One hidden turn or mirror swaps the rows below in pairs. Which row is each named row swapped with?
The rows were stretched afterwards, more along some directions than others.
J357: 28,24,8,-11,-28,-2,-11,8,-3,-6,-17,10,1,-18,-16,17,-10,-8
J618: 20,27,12,-1,-8,37,-7,-9,-18,-16,-13,2,1,-24,-2,-17,-24,-21
J877: 13,3,1,-22,-21,-3,-2,-9,-18,-42,-38,4,2,-32,-3,10,-22,-28
J754: -6,-5,5,20,-3,-11,-26,-2,-24,-21,-10,-2,1,-17,7,-7,-2,5
J440: 24,49,12,-9,-9,-10,-8,12,-21,-33,-30,11,11,-12,-12,9,-15,-20
J991: 22,40,-5,-4,-9,-14,-14,14,-12,-50,-28,9,3,-4,-8,14,-18,-21
J950: 15,-7,-13,-8,-33,13,-8,18,-9,-6,-7,9,-13,-1,12,13,-21,5
J232: 24,24,-3,11,-21,34,4,-5,-39,-9,-11,4,-23,5,9,-16,-29,-4
J761: 16,-1,7,12,-26,41,2,-2,-33,9,-16,2,-9,-26,3,-20,-25,-14
J136: 5,15,18,12,-3,-12,-22,22,-38,-37,4,-8,-2,-17,-5,-6,-6,-25
J538: 25,21,4,-9,-19,-2,-26,18,-11,-11,-16,12,11,-10,-9,20,-16,-6
J259: 8,-21,-6,14,-19,-1,-33,15,-15,-20,-7,1,-7,2,4,9,-9,2
J900: -6,-12,2,8,-25,4,-13,0,-46,-36,-6,-1,-8,-15,21,-14,-10,-6
J960: 11,16,-7,-10,12,-8,-20,-1,-4,-6,-13,0,2,-4,-10,5,-9,13
J388: -1,-4,-1,11,-6,-11,-14,-17,-28,-22,-30,0,3,-5,3,7,-12,10
J503: 2,0,16,11,-4,-23,-16,26,-37,-39,8,-11,-4,-17,-2,4,-2,-20
J706: 15,50,8,-12,-8,-16,-14,9,-26,-37,-26,13,7,-10,-4,5,-14,-13
J84: 12,-2,20,13,0,-8,-24,24,-27,-37,-4,-8,9,-25,-10,-1,-9,-28
J415: 2,-38,-3,13,-26,-6,-22,17,-7,-13,-12,-5,3,-18,1,18,-5,-3
J837: 14,-16,7,15,-13,2,-27,14,-1,-10,-23,5,12,-7,-13,19,-8,1
J758: -2,-2,-15,0,-11,-4,-14,-7,-30,-41,-29,-1,-15,1,6,-5,-21,-2
J290: 28,51,4,5,2,2,-20,-5,-9,-55,-32,6,14,0,-8,0,-18,-17
J559: 7,-2,13,9,-3,7,-8,9,-47,-44,-19,-1,-9,-17,-3,8,-14,-19
J364: -13,-23,-3,11,11,-8,-21,-4,-36,-11,-16,-10,-7,0,-1,12,-6,13
J657: 20,19,-7,-5,-18,14,-23,8,-14,-17,-27,18,1,9,7,14,-21,5
J460: 10,18,0,-25,-40,-8,-9,-2,-7,-22,-34,22,3,-19,-4,9,-18,-2
J652: 26,46,7,-9,-18,13,-6,-17,-20,-34,-39,20,12,-12,-4,-13,-17,-11
J51: 2,27,8,-18,14,15,-7,-13,-34,-42,-30,2,5,-9,5,0,-28,-19
J675: 14,22,8,-16,-17,3,-19,6,-1,-5,-23,10,14,-10,-6,25,-15,-8
J452: 2,-20,-13,21,-10,20,-25,19,-30,6,-6,-9,-19,2,5,-7,-18,9
J80: 19,8,-3,-9,-35,0,-18,8,5,-9,-24,8,5,-16,-9,19,-11,-7
J850: 5,-17,-4,23,-34,5,-26,31,-24,-2,6,-3,-21,5,3,11,-6,6
J744: -1,2,-2,13,-22,16,-25,33,-35,-23,6,-12,-15,-1,12,-4,-14,-13
J500: 14,48,6,-21,-15,-12,-9,9,-21,-25,-29,12,5,-2,-7,11,-18,-12
J510: 1,-26,10,21,-34,11,-23,29,-38,1,-2,-5,-13,-16,4,15,-10,-6
J426: 3,-7,-3,-2,-15,0,-21,1,-16,-20,-5,-1,-11,-17,3,5,-6,-17
J281: 19,-15,-2,25,-32,1,-32,36,-26,-8,8,-2,-14,-3,-6,6,-9,-1
J368: 7,20,0,4,-5,8,-24,1,-24,-18,-31,15,-2,-1,-2,15,-8,-2
J119: 5,-3,26,2,-26,26,-15,16,-34,-15,-9,4,1,-27,-3,-5,-21,-25
J701: -6,-8,-20,18,-27,-1,-19,-3,-28,-21,-23,6,-17,-1,13,-2,-12,23
J925: 18,13,-13,-13,-14,26,-1,-10,-20,3,-22,0,-16,-4,-1,-6,-28,-7
J348: -7,2,23,4,-1,-16,-21,24,-39,-29,5,-13,1,-13,-4,5,-6,-22
J772: 3,33,3,-15,3,-23,-26,8,-4,-38,-17,1,17,-7,-6,17,-2,-3
J393: 28,20,0,-1,-17,14,-6,16,-8,-12,-12,12,-3,-1,-4,14,-13,-1
J15: 9,8,-2,8,-7,-18,-5,-13,-15,-12,-18,9,-3,-13,-10,-1,1,20
J38: 3,-13,6,15,-24,14,-22,29,-32,-9,7,-4,-11,-7,5,15,-8,-4
J96: -8,0,-15,15,-15,1,-20,17,-48,-54,-1,-6,-18,10,33,1,-20,0
J431: 22,37,-3,-7,-14,-16,-11,18,-20,-37,-21,15,-1,-4,-2,7,-14,-2
J50: 1,8,12,10,11,-15,-22,25,-31,-55,2,-10,3,-12,-1,14,-8,-28
J468: 28,49,-2,11,-15,22,-7,-1,-22,-11,-16,17,-13,-1,2,-21,-17,3

J368 pairs with J426
J431 pairs with J84
J348 pairs with J500
J503 pairs with J440
J259 pairs with J657

